Where one turn sends some rows of the set: a few examples, then the rows asked:
dozir: [ 22.2  -3.9  -8.7   1.6  -2.4  -2.0   5.7  -4.7  -5.0   2.1  -1.7  -4.1
 -11.0  -8.0 -16.7  28.8 -13.8 -23.8  14.1   3.0   2.6   0.0 -25.9  18.7
  -5.5  13.3 -31.2 -11.5 -21.8  14.9  -9.5  -2.3  13.9   4.2 -11.1   7.5
  34.4  -2.0   8.2  -8.3  -8.6   5.7 -21.2]
Fel: [  8.8 -15.6   5.7  12.3  27.7  -2.7  -8.7  -0.6  -1.1  13.3  -1.4  -0.6
 -11.7   0.0  -8.9  11.2  14.6  -4.0   6.1  22.3  24.5  -1.1  -2.7  18.5
 -21.5  12.6 -10.1  -7.4   1.2  -0.1   1.6  10.8  21.2   9.4  -3.9  31.7
   8.6 -20.3  10.3   7.5  -2.5  12.5 -12.4]
nav: [ 17.2  10.1  12.0  20.5  12.4  19.2  -1.6  -0.9  -2.1  20.5  -4.0   6.9
  -7.6  -5.5 -22.4  -3.0  20.6  -9.6  18.7   5.0  10.1  -7.2 -18.4  21.6
  10.9  19.8 -14.2  -8.9  -0.3  -1.8  -3.0  13.8 -23.9  19.1  -4.2   4.5
  14.9 -28.6  23.0 -10.9  -8.5  17.7  -3.7]
kores: [  3.5   0.4  -2.9  11.9  -2.0  -0.4 -16.6  -2.6 -17.7  -0.1  11.8   3.1
 -22.8 -18.1 -11.6  10.7  19.6   1.1  26.8  15.4  18.2  -4.2 -22.0  13.3
  15.6   8.7  -2.9  -6.2 -15.5 -17.3 -10.3  20.8 -15.2   8.2  -1.8 -12.1
   0.4  -3.9  16.3  -9.7  -8.1  27.9 -11.6]
pugel: [ -1.6  -9.7  21.1  -6.0  30.6  -7.6  -6.0   5.7 -11.8  21.2   6.9  -4.8
 -22.7  -4.6  -6.8  18.7  -8.3 -24.9  20.9  11.3   1.2   2.8 -22.4   0.9
  -0.1  12.8 -23.8  14.6 -30.0  28.2 -18.8  10.9  -2.5   7.3 -22.9  15.0
  -2.7 -10.8  -4.3 -14.4 -16.3   0.2  -7.7]
Kibor: [ 24.6  -6.8   8.8  10.2  10.4   8.3 -29.7  13.5  -6.6  15.8  -9.8  -2.1
 -26.2  -9.2 -28.0  20.6  22.9   5.1  17.6  15.0  14.7  11.0 -13.5  12.4
  -1.4   6.0  -8.7  18.3 -26.7  12.0  -3.0   5.0 -26.2   9.5  -4.8   4.1
  -6.5 -22.9  22.2   6.6 -16.4  17.9   7.8]
gagu: [ 18.9 -11.3 -14.8   7.3   2.5  -9.5  -0.9   9.0 -10.7   6.8  -6.6  -6.7
 -15.7  -7.9 -13.2  27.9 -13.7 -26.3   1.6   3.7   6.5   0.9 -23.3  13.4
   4.0  12.5 -25.9  -9.2 -16.9   7.6  -2.7 -14.3  12.9   0.0 -11.4   5.4
  31.8  -9.9   7.8 -14.0  -3.8  -4.5 -14.5]
rel: [ 21.4  -5.5  -7.6   3.6  11.1   3.3  -3.1   3.4   8.0 -10.6   0.2   2.3
 -16.4 -18.9  -4.1  17.4   1.1 -28.4  14.8   0.6  -7.6 -17.5 -14.4  19.9
   2.1   1.1  -0.6   9.5 -38.1  16.8 -10.2 -16.2  -1.7  28.7  15.0   5.9
   1.2 -10.3   9.3  12.1 -11.2  -7.8 -11.0]
kos: [  5.8   1.5  -3.5  -2.8  -6.6  -2.3 -12.9 -12.7  -4.5  16.4  17.9   7.0
  -6.8  -0.1 -19.6   7.3  13.8   0.8   6.0  22.8  15.9   6.4 -16.8 -13.8
   1.6  16.7 -12.0  -5.9 -15.8  -6.5   2.7  16.4 -16.0  16.4  -4.2   8.6
 -13.5   0.2  -6.7   4.9 -14.7  22.2   6.1]
Nen: [ 20.0  -0.7  -7.6  15.6   3.6   9.8 -11.7   9.4  -8.0  -8.4   3.7   1.1
 -30.1 -15.2 -23.0  26.3  23.8  -5.0  17.6  20.8   3.6   0.6 -34.6  16.1
  -9.4   8.6 -19.1   4.4  -2.0  -4.8   7.6  -5.8 -20.0  12.7 -10.6   3.6
 -10.1  -5.4  17.0  13.6 -20.5  16.8   8.2]
Zuz: [ 15.0   3.9  14.4  18.6   7.3   8.4   5.1 -13.7 -21.1  16.2  -9.0  13.6
  -5.3  -9.3 -23.3  -0.8   7.4  -0.2  20.6  13.2  17.7  -9.9 -25.2   7.6
 -19.7  10.9 -16.6  -3.5  -1.4   1.1   1.0   9.1 -21.4  14.0 -11.6  11.3
 -23.2 -21.3  17.2  -5.6  -7.6  22.0 -11.6]
varo: [  3.7 -12.3   4.7  18.0   4.6   3.4 -11.5   3.7 -13.8   9.7   1.4  -7.1
 -27.0 -24.9  -2.3   1.4  14.7   9.4  33.2   0.1  19.7  -3.8 -25.5   1.1
   0.5  13.6   6.4  -2.3  -6.4   1.3   0.2  -6.7   5.3  42.1  -7.1   8.1
   4.9  -3.9   1.4  10.3   6.4  14.8  10.1]
nodu: [ 15.8 -13.3 -13.5  -6.5  12.8  -3.7   0.1  12.7  -0.4 -10.7   0.2   5.2
 -16.2 -13.0  -6.4  21.2  -0.6 -31.2   9.0   6.8   4.9 -13.9 -21.1  10.8
 -13.3  17.0  -2.5   9.4 -38.4  15.3  -6.0 -21.0  -4.9  25.4  13.8   6.0
   4.6 -11.4  12.8   7.8  -3.4 -13.7  -8.5]
temab: [  2.1  -5.6  -4.3   6.6  24.2   8.9 -12.2   6.2  -4.8   2.9   6.2  -3.7
 -16.8 -25.0  -0.9   9.7  28.8 -20.9  13.3  29.1  10.2  -5.6  -8.1  38.1
 -11.2  12.1  -8.7   1.6   1.1   3.2   7.6  -4.7   3.1  23.9   4.9  30.1
  27.8 -11.9  10.4  -4.8  -8.1  23.5 -13.8]
bir: [ 12.9 -15.3   6.2  10.4  26.2  -4.5  -3.2 -10.4  -7.4  28.4 -12.7 -20.1
 -12.2 -27.0   3.0  18.9  12.6 -10.7   4.3  31.5  11.2  -3.9  -4.0  24.7
 -20.6   8.9  -1.2  16.5  -8.3   3.7   8.9 -12.6   3.0  16.3  -6.2  24.9
  -2.7 -11.5  -0.7   6.8  -5.9  23.3  -9.8]
foz: [ 10.7 -12.5   1.5  14.2   1.2   5.5 -26.5   9.0  -1.7   4.7   0.5  -1.6
 -16.9  -5.6 -21.2  10.3  17.0   6.5   6.2  23.3  11.0  16.4 -34.6  12.3
   2.4   7.0 -30.7   4.0  -0.8  12.7  -0.4   6.8 -23.5   1.2 -12.7  22.1
  -3.2  -9.6   7.6  -4.8  -4.0   4.2  16.2]
naz: [  3.1  -1.7  -1.9   2.6  29.2   5.5 -11.2  -3.7  -9.2  11.6   7.7 -20.4
 -36.8  -6.6  -6.9   1.8  22.3   1.6  35.0   2.4  21.2  -6.2 -15.1   1.4
  -6.7  13.3   0.0  10.4   8.0  17.8 -10.9  -1.1   2.5  27.7 -12.5   1.9
   3.6 -17.2  10.6  -4.9   1.8  19.1  18.7]
feru: [ 11.7  -5.9  -0.3  13.6  11.3   0.1 -16.8   8.4 -12.4   2.9  -6.7  -7.9
 -18.0   4.9   7.8   6.1  15.2  -5.3  11.9  33.2  18.6 -17.5  -3.2  24.9
  -2.3  23.0 -12.9 -14.1  -5.9  16.8  -1.1 -28.2  -5.2  10.6  -3.1   9.5
  11.8 -15.8  -9.4  -3.3  -2.5  17.1  19.8]
kote: [  7.8  11.2  -2.5  -6.9  13.7  11.9   6.3  10.9  -7.7  22.1   7.6  12.0
 -30.8 -14.6 -11.0   5.9  -1.2 -13.9  11.9   8.0  20.0   5.7   7.7  12.1
 -14.2  -2.9   7.3   5.8  -8.8  -3.7 -11.0   4.0   1.7  15.2   1.2 -12.6
 -16.1 -14.8  20.5 -13.4 -20.9  11.6  -5.7]
Zumas: [ -3.5 -10.3 -19.5   2.8  25.3 -11.5  -4.5 -16.1  -8.0   7.3   1.7 -17.6
 -20.6 -17.6 -12.0   6.6  17.4  11.7  12.5  15.3  16.8 -12.2 -16.6  31.7
   1.8   5.8   2.7 -11.9  -4.1  -4.0  -7.5   7.5 -16.5  20.2  -6.7   6.5
   7.3   8.4  11.2  -1.2  -7.3  26.4   1.9]
Legap: [ 15.2  -7.0  -8.0  10.7  -9.9  -3.6  -1.2   3.3  -8.0  -0.8  -6.8 -16.3
 -14.2  -4.0 -15.5  31.7  -7.5 -26.1  11.5   7.0   3.3  -2.6 -32.8  18.4
  -9.6   7.7 -20.4 -14.8 -13.9  21.7  -5.7  -7.9  18.2  -0.2 -12.5   4.7
  29.3  -5.4   3.8  -9.8  -4.9   2.6 -14.0]
numi: [  9.8   1.8  -3.1   5.6  -0.9   6.4 -21.2  -8.5 -17.9  15.1   3.7 -13.8
 -30.8 -10.0 -17.1  -9.6  13.3  -1.0  19.2   6.2  20.7   3.6 -16.9  -0.4
  -6.6   7.4 -13.2   2.3   1.9  16.8   1.3 -12.4   9.6  35.4 -13.1  11.9
  16.4 -10.9  -3.7  -8.1  -4.1  31.6  13.7]
Rodol: [  1.0  -2.9   9.7  -0.2 -15.3   7.8 -13.0   7.2  -8.1  19.7  -6.2  -2.7
 -24.4 -28.1 -15.0  -5.2   3.9  -6.5   4.5   4.3  15.5  10.3   6.9  15.7
   3.2  11.1  -9.0  -1.6  -2.0  14.7 -12.1   4.6 -17.1  18.9   6.5  16.0
   7.1  -5.1   3.1 -36.9 -14.1   4.2 -11.5]
dib: [  1.7 -14.6   6.0  -5.0  26.7 -15.8  -0.3  15.6 -20.0  15.2   9.1   5.8
 -18.9  -6.3  -1.6  13.2 -13.1 -31.8  11.1  11.4   5.2   6.0 -14.1   6.6
  -6.8  14.3 -22.4  23.8 -35.2  20.9  -9.0  -6.0   0.0   4.7 -16.5  12.4
   0.2 -20.3   5.0 -17.5 -16.2   2.7  -7.1]
paz: [ 15.1  16.2  -3.6  -1.6  11.3   0.9 -20.6 -16.1   1.4   9.0  -5.6 -17.6
 -26.0 -17.8 -12.9  14.8  25.5  -2.5  -1.9  13.0  17.3  -1.6  -9.9   5.1
  11.1  24.8  -8.2   5.0 -20.4   8.3 -10.2   4.6 -28.8  16.9   1.1  -4.6
  -9.6  -6.2   8.5 -11.4  -0.2  21.4   4.7]
tirab: [ -6.7 -15.1  -0.4  -1.0  13.2 -10.0  -7.9  -8.1  -9.5  24.2   4.8  -4.6
 -11.2  -9.3 -15.9  -4.6  11.7  11.9   9.3  13.5  20.0   3.9  -5.2  20.4
   8.2  10.9  -1.5  -7.7 -18.0  -5.2  -1.7  15.3 -14.4  26.4 -11.9  19.8
  19.7   4.2   2.3   0.7 -17.9  31.2   1.1]
Biga: [ 19.4  -1.1  -7.3   3.7   3.2   1.8  -3.6  -1.7  -6.4   7.1  -3.0 -12.9
 -22.4  -7.1 -19.3  27.5 -10.1 -26.0  10.0   9.3   0.0  -3.6 -36.4  12.0
   4.2   0.3 -30.2 -20.3 -12.8  12.0  -7.3  -0.9  16.9   7.0 -12.4  -1.9
  27.2  -0.3   3.9  -4.2 -11.6  -1.3 -12.7]
zusum: [ 16.4  -3.1   4.2  -6.4  15.9   6.4 -12.3   5.5  -4.2  -4.3  -4.7   1.1
 -25.4 -19.6 -11.6  22.4   0.1 -25.3  20.0   7.1   3.0 -13.4 -26.0  10.9
  -7.5   6.6  -2.2   2.0 -45.3  23.2 -14.0  -8.7  -5.1  36.8  12.6   4.1
  -1.3  -3.1   9.2  12.5  -9.0  -8.9 -16.0]
nov: [ 15.4   8.5  -4.5  11.6  15.5  18.6   2.2 -14.2  -3.3  26.7  -4.8  -2.5
   2.6 -20.8 -13.6  -3.6  12.9 -12.0  12.8  21.2   8.7  -8.3 -27.3  10.8
  -2.7  -2.7 -10.7  -2.4  -4.7  12.9  10.1  -3.3 -33.4  22.7   5.6   7.3
  -7.8 -16.8  15.8  -8.3   0.4  14.7   7.5]
Tutul: [  1.9   1.7  -7.6  -9.4  24.4  -9.7  -8.5 -20.1  -8.0  10.0  -1.3  -8.6
 -28.5  -3.8 -22.5   0.3  20.3   8.5   3.9  11.6  21.2  -9.6   2.9  20.5
 -11.5  15.7  -2.2  -1.6 -17.5   4.4  -4.7   3.1 -13.3  31.2  -9.9  15.3
  -0.8   2.5  10.2   4.5 -20.5  36.9  -0.3]
mezi: [  0.4  -5.3   5.4   2.5  28.2 -13.5  -3.0   3.9 -10.6  13.1   6.1   3.3
 -15.9  -9.8  -3.4  12.5 -13.0 -21.1  16.0   4.6  -1.5   5.5  -2.4   0.0
  -1.6   1.7 -22.4  18.9 -34.0  30.9 -12.9   1.8  -0.1   1.0 -15.6  16.8
 -14.2 -17.7   2.5 -11.1 -19.9   1.7  -9.8]
tanok: [  4.7   1.7   1.6  -8.5 -12.3  11.5  -3.9   7.5  -4.1  27.0  -6.8   4.7
 -21.0 -24.9 -14.0   2.5   1.4  -0.5   0.7   5.4  20.8  11.4   1.0  16.3
  -0.5  12.8  -8.4  -1.2  -3.9  12.3 -17.2   1.1  -8.7  11.2   3.7   9.7
   8.1  -8.7   6.3 -41.3  -4.0   0.0 -13.2]
Pogin: [ 17.0  -4.7  -9.9  12.3  -6.0  -3.1  -1.3   1.5  -3.0   2.6  -1.7  -5.7
 -12.9  -4.2 -17.2  25.7  -8.7 -18.0  12.5  -2.2  -6.0  -3.1 -17.6  13.7
   5.4   7.7 -28.4 -12.5  -9.0  13.6 -13.8  -3.6  15.5  -3.1 -14.7  10.5
  26.0  -8.9   0.8 -13.6 -13.5  -1.1 -20.0]
Peda: [  8.0  -9.6   0.1   7.2  -6.7   6.2  15.2  -4.2   6.5  12.8   6.3 -13.4
 -19.5 -22.2  -2.9   9.8  -0.9  -9.5   2.7   6.6   2.1  -4.7  -7.5  14.7
  -3.0  17.8  -1.1  -3.2  15.8  -5.7  -6.6  -0.8 -11.2  19.3   1.1   2.4
 -15.3   2.2  -1.4  -4.5 -13.5  -8.6   6.6]
kibi: [ 14.1  -7.2   7.1   4.0   8.7  -2.7  -4.2   9.4   1.0 -13.3  -0.5  -0.6
 -21.2  -8.4  -2.5  15.4   1.7 -33.7  11.4   5.9   4.1 -10.7 -24.8  20.8
 -11.5  14.2   2.4   7.4 -44.5  21.5  -8.9 -13.7   1.3  30.3   9.1   6.3
   0.4 -10.7  12.6  16.1  -8.1  -1.9  -7.3]
fiti: [  1.6  -2.8   8.0  -4.0  33.9 -12.3   5.3   0.9 -10.6  12.6   8.4   0.6
 -15.5  -9.1   1.1  16.8 -17.2 -24.9  15.1   8.4   4.1  11.5 -12.8   4.8
  -8.6   8.8 -29.0  13.9 -36.1  29.9 -11.7   5.1  -2.7   2.5 -16.4  17.7
   0.4  -8.9  10.6 -12.5  -9.6   1.4  -8.8]
Vosa: [ 19.4  -9.4  -1.2  -2.1  15.2   0.5   1.0   0.1   6.5  -6.3  -0.2   2.0
 -15.5 -19.9  -2.5  16.1  -9.3 -30.6  16.2   7.1   0.2 -10.4 -22.5  21.7
  -6.2   8.8  -6.4  10.6 -49.3  15.3 -14.1  -8.0  -2.8  28.7  13.2   6.5
   7.2  -6.5  15.6  12.5  -4.6  -4.9 -11.2]
kofid: [  6.4  -8.2   3.6  19.6  18.5  -4.1 -19.7  19.9 -21.4  11.1 -10.7  -2.6
 -17.8   2.9   8.5   9.4  13.3   1.7  27.7  29.5  24.1 -11.1   3.7  22.7
  -1.2  17.4  -7.9 -14.4 -11.8  12.1  -2.1 -16.4  -2.4   2.9  -6.0   3.1
  11.9 -20.1   1.6  -6.2  -3.1  18.4  11.4]
tivun: [  6.2  -4.1  -3.5  -5.1  -9.5  11.7  18.2   2.0   8.8  11.6  11.0   2.9
 -19.9 -20.7  -1.2   7.8  -3.9  -9.0   0.8  11.8   5.5  -3.1 -18.8  23.0
  -7.5  19.8  -2.2   1.0  11.1 -12.4  -9.1  -6.0  -5.7  23.4   3.8   0.2
 -17.3  -0.6  -3.0  -7.7  -6.9  -4.8   2.4]
Dom: [ 10.2   5.0  -4.7  -2.4   9.8   8.0  -1.8   2.9  -7.2  13.0   6.7   1.8
 -32.6 -10.1 -16.0   1.9  -0.4 -14.5  14.1   5.5  16.8   1.8  15.3   7.0
 -16.4  -7.1   5.5   2.1  -4.1   1.3  -7.9  10.4   0.3  18.7   7.2 -11.8
 -14.7 -14.7  23.0  -8.4 -30.3   7.0  -4.8]
nugur: [  9.9  -4.2   5.5  16.5  16.5  -4.3 -11.9  13.4 -21.2   9.3   0.9   2.7
 -15.8   3.4  10.2   6.0   9.6  -8.3  20.5  33.3  18.3 -11.5   0.8  17.6
  -5.4  14.7  -6.9 -10.6 -16.5   6.1   7.6 -25.7  -0.8  16.4  -5.0   6.1
   0.1 -17.1  -8.2  10.8 -13.9  20.9  17.7]
Vus: [ -7.2  -6.3  12.5   4.4  26.8 -11.8  -2.6  16.4 -12.3  19.7   7.7  -6.5
 -14.7  -3.2   1.6  18.8  -4.9 -32.1  16.2   9.1   3.2  12.5 -15.1   4.6
  -6.1   8.4 -18.7  11.2 -33.4  37.3  -7.1   5.0   0.2   2.1 -19.9  14.3
   5.3 -14.5   5.4 -12.7 -14.4   4.7   0.3]

Fel turns into bir
tirab turns into Tutul
kibi turns into Legap
Now these:
dozir turns into fiti
foz turns into Kibor
rel turns into Pogin
kofid turns into nugur
Zuz turns into nov
kote turns into tivun
varo turns into numi
Peda turns into Rodol
dib turns into nodu
pugel turns into zusum
kos turns into paz

